rotation ticks, each row followed by its count of ticks:
The counts run from 0 to 765.
14 8 1 -3 -1 -20 19 -16 -8 4 7 -7 1 18 6 -25 -3 10 14 -23 13 -7 7 -21 -1
 4 18 -3 3 12 6 32 6 -13 6 6 15 -23 3 13 -2 6 -11 -14 0 -21 17 -7 0 -11
 -1 -9 -27 -6 18 -16 21 18 -8 5 -15 7 3 -5 0 3 -11 1 -10 12 16 2 -1 -37
 -14 -28 -5 21 3 4 -7 0 4 15 -18 8 => 463
-25 1 -3 -16 13 4 9 -4 -13 0 21 9 -17 7 4 -2 8 16 11 8 1 8 -11 22 5 -6
 -22 4 1 -13 13 13 -17 6 13 -7 23 4 14 27 11 8 -14 -8 25 -45 9 12 -6 0
 -12 -16 10 5 -15 -3 11 5 4 1 -8 1 13 -20 2 7 6 -11 -5 22 -15 -12 -10
 -17 10 -5 9 8 -12 2 20 19 23 1 -5 11 => 151
29 17 -6 -14 -5 -2 -5 -4 5 -1 23 5 -7 -16 0 -10 -18 -32 -19 14 -19 2 2
 -3 -23 4 19 -2 -20 6 0 3 -28 12 -10 17 -16 3 7 -9 -6 -6 20 6 -18 -5 -3
 13 1 4 -5 9 28 -26 -15 2 -3 -32 6 6 -9 3 14 3 4 -5 6 3 -4 0 2 -11 27
 -14 -3 -10 -1 -10 -13 6 5 -21 -4 -12 6 18 => 207
9 14 -11 0 4 -15 12 -19 -1 1 26 9 4 -1 -2 -19 5 4 -2 -22 10 -26 -1 11 8
 -5 23 -23 -9 11 -1 12 -12 -11 -11 -1 19 -26 3 6 -3 5 19 2 1 -22 21 11
 10 -20 7 0 6 -28 17 -3 15 -5 -1 2 -13 9 -9 -2 -5 -10 15 -4 -3 11 5 1 11
 -29 -7 -32 -4 18 1 10 -4 2 24 0 -20 12 => 649
-7 24 -14 -15 1 6 -16 20 10 -5 19 3 3 -12 -6 -8 -18 -9 1 14 -12 9 -7 17
 -15 -21 6 -15 -16 -2 -12 -21 -8 16 -4 -9 -7 5 7 -6 -1 -4 12 30 4 -4 -2
 12 -7 12 -12 -10 14 4 -8 2 -6 -23 -3 16 -5 3 4 -2 -9 -7 27 -19 13 -4
 -11 -27 16 -4 11 -15 4 8 -28 14 -8 -18 18 -14 8 30 => 49
20 19 -3 -18 -6 1 -6 5 -4 2 6 -11 -1 -2 3 -14 -29 -23 6 28 -15 31 3 -18
 -27 -18 0 -11 -9 5 1 8 -8 24 12 19 -18 7 5 0 -5 -2 2 14 -12 0 -7 -8 -3
 26 -7 -9 0 -5 -7 -15 4 -3 -11 15 -22 9 13 0 0 -1 -9 4 0 -8 13 -22 16
 -13 -8 -13 1 5 -25 11 -8 -27 -3 0 6 28 => 384
19 0 -1 -10 -19 -4 -10 11 6 10 -10 5 -24 -2 2 4 -17 1 5 5 -7 -3 3 -8 -4
 15 35 -13 -13 9 -16 -16 4 1 2 13 -2 -36 1 -22 -14 7 10 -1 -8 10 12 27 3
 10 -27 -7 -10 -7 2 5 -5 -20 6 -2 -4 8 20 -4 -7 -10 22 -5 -3 13 2 -13 13
 -30 -9 -26 -8 7 -18 15 3 -20 6 13 -10 17 => 739
5 -15 10 -3 -11 12 -11 9 -10 7 -25 15 -34 -8 -7 13 0 5 13 18 0 30 14 -19
 -8 6 1 5 -6 2 -12 -30 -7 -5 14 -1 2 -12 -9 -3 -8 24 5 -5 -5 15 9 30 -11
 3 -24 -4 -10 1 -4 3 -5 -19 -10 -14 4 5 15 -6 12 -1 7 4 -8 15 -3 -33 -6
 -23 15 5 -17 8 -26 -16 9 -7 -1 11 -4 3 => 73
-4 -7 -12 1 -8 11 -10 21 3 -8 -7 11 1 13 -8 -3 -2 6 12 -12 0 7 -12 -6
 -19 16 11 19 -7 3 -20 -37 15 -17 9 -28 2 -1 -10 -8 3 6 -28 10 21 -1 -7
 14 -20 0 -28 -5 -15 27 -9 -1 -8 2 -11 13 3 2 -3 -1 0 -12 27 -26 24 5
 -15 -4 -13 -1 28 -15 -7 8 -8 -10 2 5 5 -7 8 5 => 424
17 29 -11 -4 10 -1 -10 -6 11 -4 28 2 14 -10 5 -24 -18 -15 -13 -13 -1 -6
 23 -3 -10 -13 26 -4 -15 22 -3 -3 -11 7 -22 -7 -6 13 -1 -4 -6 -1 21 17
 -19 -10 12 2 -6 -18 12 1 12 -8 23 9 4 -18 -5 14 5 3 -13 -5 4 -8 7 0 -1
 -2 7 -18 32 -12 -7 -16 -6 7 -11 -7 -29 -15 6 -12 1 19 => 33
4 24 -10 -12 -10 -4 -19 8 -2 -10 13 -11 14 12 6 -20 -11 -14 -11 8 -10 10
 -2 -11 -31 -3 27 5 -11 2 -21 -9 3 6 -11 -3 -23 -1 6 -14 8 -9 -5 15 -23
 -2 -7 4 -3 3 -10 -4 13 19 -3 -4 -10 -21 -5 23 -5 -15 8 10 5 9 8 -15 8
 -10 0 -13 -4 13 9 -20 -10 16 -32 2 -11 -30 -15 -17 21 7 => 718
17 -10 -9 1 -3 28 -24 8 4 3 -11 18 -13 5 13 8 -19 -5 4 0 -2 9 17 -3 -5
 12 17 8 -13 29 -14 -47 5 6 3 -9 -1 7 -21 -18 -11 17 -6 7 0 3 5 23 -8 7
 -17 -3 -1 11 14 14 -5 2 -6 4 4 14 -8 -16 2 -32 20 1 12 14 -3 -10 17 -8
 -1 -16 -14 -4 -14 -22 -10 2 14 6 0 9 => 409
-5 8 -10 -11 7 -6 11 11 13 -1 22 7 -3 4 -5 -12 -11 13 17 -23 1 -17 -12
 14 2 5 5 2 -5 1 7 10 3 -7 5 -15 21 -5 9 10 -2 -2 -16 2 34 -29 6 3 -16
 -3 -17 -15 -16 3 -6 0 11 8 4 11 -4 14 5 -14 -13 -11 24 -25 8 17 -10 -1
 13 -31 2 -23 14 4 10 18 3 14 27 2 -13 28 => 137
-1 6 -3 4 15 7 6 0 7 -8 20 26 -4 -24 -23 -9 6 -5 -4 -16 5 3 7 5 -6 -6 -7
 12 -13 2 4 -13 -27 -15 -8 -28 13 19 -5 19 -2 11 14 9 14 -12 6 14 -25
 -30 2 7 8 -16 -5 9 4 -21 -10 -1 13 8 -12 -5 11 -7 16 -9 3 8 -13 -24 16
 -22 29 10 -2 -1 4 -19 0 14 15 -18 -5 12 => 509
8 -9 -1 -5 -10 6 2 17 -1 6 -19 5 -17 5 -6 2 -16 10 31 5 -1 18 -6 -13 -7
 1 -2 -9 -3 5 -5 -14 12 -1 28 1 10 -18 -7 1 -11 13 -15 4 23 5 2 7 -11 22
 -27 -15 -33 4 -3 -13 8 17 -14 3 -16 22 8 -9 -10 -17 13 -9 9 9 2 -15 1
 -33 2 -19 -2 10 -7 10 2 0 18 18 -14 25 => 754
13 -9 4 5 -12 4 -1 6 -13 -1 -27 1 -4 14 -6 -10 -5 2 19 2 6 33 8 -43 -23
 4 4 13 0 8 -13 -15 12 -15 20 -8 -4 -6 -16 4 -3 16 -21 -1 -2 14 -3 0 -16
 4 -16 -4 -31 15 5 -18 5 12 -28 4 -9 5 -1 4 11 -1 -8 -1 5 -1 11 -18 -17
 -15 15 -6 -18 19 -15 -19 -6 -8 -12 8 1 0 => 87
-10 22 5 -14 5 -6 0 3 -8 -8 15 -2 -2 -6 -10 -17 0 -6 -3 14 -5 31 4 -14
 -26 -16 -8 17 -5 -17 -1 12 -19 2 -1 -10 -10 17 14 18 11 -1 -1 4 -9 -12
 -3 2 -20 -9 -5 -6 10 10 -19 -6 -1 -27 -9 8 3 -15 16 2 18 29 -8 -9 -9 -2
 -5 -35 -8 -5 25 14 -2 13 -28 -8 3 -15 -16 -16 15 7 => 528
19 -2 0 -8 -19 -4 -8 13 5 11 -13 6 -24 -3 -2 5 -17 4 12 1 -3 -1 4 -10 -2
 12 29 -14 -11 9 -14 -17 6 -1 6 9 1 -34 -2 -20 -16 10 8 1 -1 12 12 25 -1
 11 -28 -8 -19 -7 3 3 -2 -15 1 -3 -6 13 18 -6 -9 -12 22 -6 -1 13 3 -15
 13 -35 -8 -25 -7 8 -14 15 1 -16 10 17 -14 20 => 742
-8 -7 -7 -7 -11 1 -3 16 -6 -9 -2 7 -6 21 -7 -3 5 7 8 -5 -3 5 -22 -7 -21
 23 9 23 -4 -11 -17 -16 8 -20 12 -18 0 -11 2 -2 11 0 -33 -4 18 -11 -11
 14 -16 2 -33 -5 -8 26 -24 -7 -8 -5 -4 10 -2 -9 14 3 3 4 19 -27 15 8 -16
 1 -27 -1 29 -13 -4 11 -11 -4 19 3 -5 -7 11 -3 => 432
7 -15 10 -1 -11 10 -9 8 -11 6 -29 14 -31 -6 -8 11 0 6 13 14 3 31 15 -24
 -10 7 2 6 -5 2 -13 -28 -5 -8 15 -3 2 -13 -12 -2 -9 24 2 -5 -4 16 8 27
 -12 0 -23 -5 -16 3 -1 1 -3 -14 -13 -13 4 6 13 -6 13 -2 4 4 -7 13 -1 -33
 -7 -25 16 5 -18 10 -23 -18 7 -7 -3 11 -5 1 => 75
20 14 -11 -2 -12 2 -14 7 1 2 -6 -4 9 4 1 -13 -21 -9 8 4 -1 9 6 -14 -16
 -12 25 -25 -12 19 -20 -22 11 7 3 4 -10 -16 -12 -15 -10 5 8 23 -12 14 4
 4 4 14 -7 -6 -10 -2 20 -10 2 1 -17 14 -18 12 -7 5 -8 -19 13 -4 11 -9 13
 -15 12 -12 -6 -32 -13 19 -23 6 -23 -26 9 2 -4 21 => 562
15 8 2 -4 -2 -21 18 -16 -8 5 6 -6 -1 19 6 -23 -3 10 14 -22 13 -7 8 -23
 -1 6 19 -2 3 12 5 32 5 -14 6 6 14 -24 3 13 -2 7 -11 -16 0 -21 17 -6 -1
 -12 -1 -9 -27 -6 17 -14 20 16 -7 5 -12 6 4 -5 2 4 -11 1 -11 13 16 1 -1
 -37 -13 -26 -6 21 3 4 -5 -1 3 16 -19 6 => 462
2 -18 -5 -7 -4 17 3 3 -17 1 -12 8 -13 23 6 2 -5 3 24 16 -3 25 -14 -7 -13
 7 -17 8 2 4 1 -10 5 3 33 1 9 -1 -9 12 4 13 -35 -5 23 -16 -8 4 -7 25 -25
 -12 -12 12 -12 -17 8 31 -15 6 -24 13 5 -13 0 -15 0 -3 11 12 -1 0 -17
 -10 7 -13 -3 4 -10 -7 16 14 13 12 -2 9 => 765
-8 -7 -7 -5 -11 2 -4 18 -4 -9 -3 7 -4 20 -7 -3 6 9 8 -5 -2 6 -20 -7 -22
 22 9 23 -4 -10 -17 -18 11 -19 11 -19 1 -10 1 -3 10 1 -34 -2 18 -9 -11
 14 -16 2 -33 -5 -8 27 -22 -6 -8 -4 -5 10 -2 -7 12 3 2 1 21 -27 17 7 -17
 -1 -26 0 29 -13 -5 11 -12 -5 16 5 -4 -7 11 -2 => 431
19 -27 0 -3 -9 17 -2 6 0 3 -14 24 -32 4 1 15 -6 -4 7 1 -7 7 -2 -9 -10 36
 5 25 -10 10 -3 -24 -5 -10 15 -1 7 -5 -10 -7 -7 15 -19 -15 17 -4 -2 28
 -15 5 -33 3 -6 1 -17 7 -3 -2 3 -7 2 12 12 -13 6 -20 16 -3 5 23 -10 -1 2
 -22 11 -4 -7 -14 3 -15 22 15 4 9 -4 3 => 593
14 25 -13 -1 0 -10 6 -12 -9 -14 28 -2 26 -4 -11 -32 2 -25 -14 2 -5 9 -9
 -11 -32 -15 6 -7 -11 1 -5 10 -20 -4 -7 -2 -13 5 1 12 7 -7 10 18 -14 -8
 -9 -10 0 -8 11 10 22 -19 -6 -18 6 -13 -19 18 -21 -4 -10 19 8 3 -4 -5 6
 -18 7 -7 -1 1 15 -14 -7 15 -13 -2 -5 -17 -5 -26 8 8 => 192
-9 21 5 -15 3 -6 -3 1 -11 -8 15 -4 -4 -4 -6 -16 0 -7 -4 17 -5 31 6 -15
 -25 -14 -6 16 -5 -16 -2 13 -19 4 -2 -6 -12 15 16 17 11 1 -1 3 -15 -13
 -1 3 -16 -8 -5 -5 12 11 -17 -6 -2 -27 -7 8 2 -17 19 2 18 30 -11 -6 -11
 -1 -4 -34 -9 -3 20 12 -4 14 -31 -8 2 -17 -18 -15 17 5 => 530
6 6 -12 -8 3 -7 9 7 17 1 20 8 -2 6 -2 -12 -15 8 11 -31 1 -26 -7 8 2 15
 20 4 -8 10 4 7 5 -11 0 -11 19 -11 5 0 -7 -3 -12 -2 26 -24 8 6 -14 -8
 -16 -8 -18 -1 1 4 9 5 6 10 -1 15 1 -12 -12 -17 26 -21 8 18 -6 5 19 -33
 -5 -28 9 1 14 14 0 12 23 4 -15 25 => 132
23 4 -6 -17 -5 20 -18 -1 -7 5 1 0 -14 5 22 1 -29 -22 -1 33 -17 25 10 -4
 -17 -3 5 -4 -12 20 -1 -14 -9 33 10 22 -14 11 -5 -10 -5 7 -2 6 -14 -6 -2
 10 5 29 -12 -7 15 1 0 -1 -1 1 -2 10 -18 11 11 -14 2 -17 -2 12 1 6 7 -13
 19 -5 -16 -15 -5 -7 -27 -4 -3 -17 4 6 6 19 => 394
14 -1 -2 -11 13 5 9 -17 -1 6 21 12 -18 8 18 -4 -12 0 4 -9 -1 -9 11 8 9
 12 3 8 -4 19 21 18 -16 9 4 9 21 6 3 13 -4 9 -9 -18 11 -39 15 9 -3 -4 -4
 -7 2 -11 7 8 17 14 10 0 -5 17 6 -27 2 -14 -1 8 -10 28 2 4 23 -33 -18
 -15 5 -10 8 -5 6 18 19 13 -16 16 => 309
2 10 1 0 -1 -10 2 -16 -13 -6 17 14 -6 -12 -14 -12 22 -7 -18 1 2 3 3 -5
 -12 -2 12 3 -11 -8 -10 -1 -30 -16 -15 -6 -1 -12 5 9 7 9 25 -3 -21 -8 10
 23 -1 -29 3 12 27 -20 -6 1 -1 -41 -5 -6 3 -14 5 10 18 16 4 0 -12 4 -4
 -20 -9 -10 23 3 -15 16 -20 -14 11 -10 -7 -18 4 -10 => 354
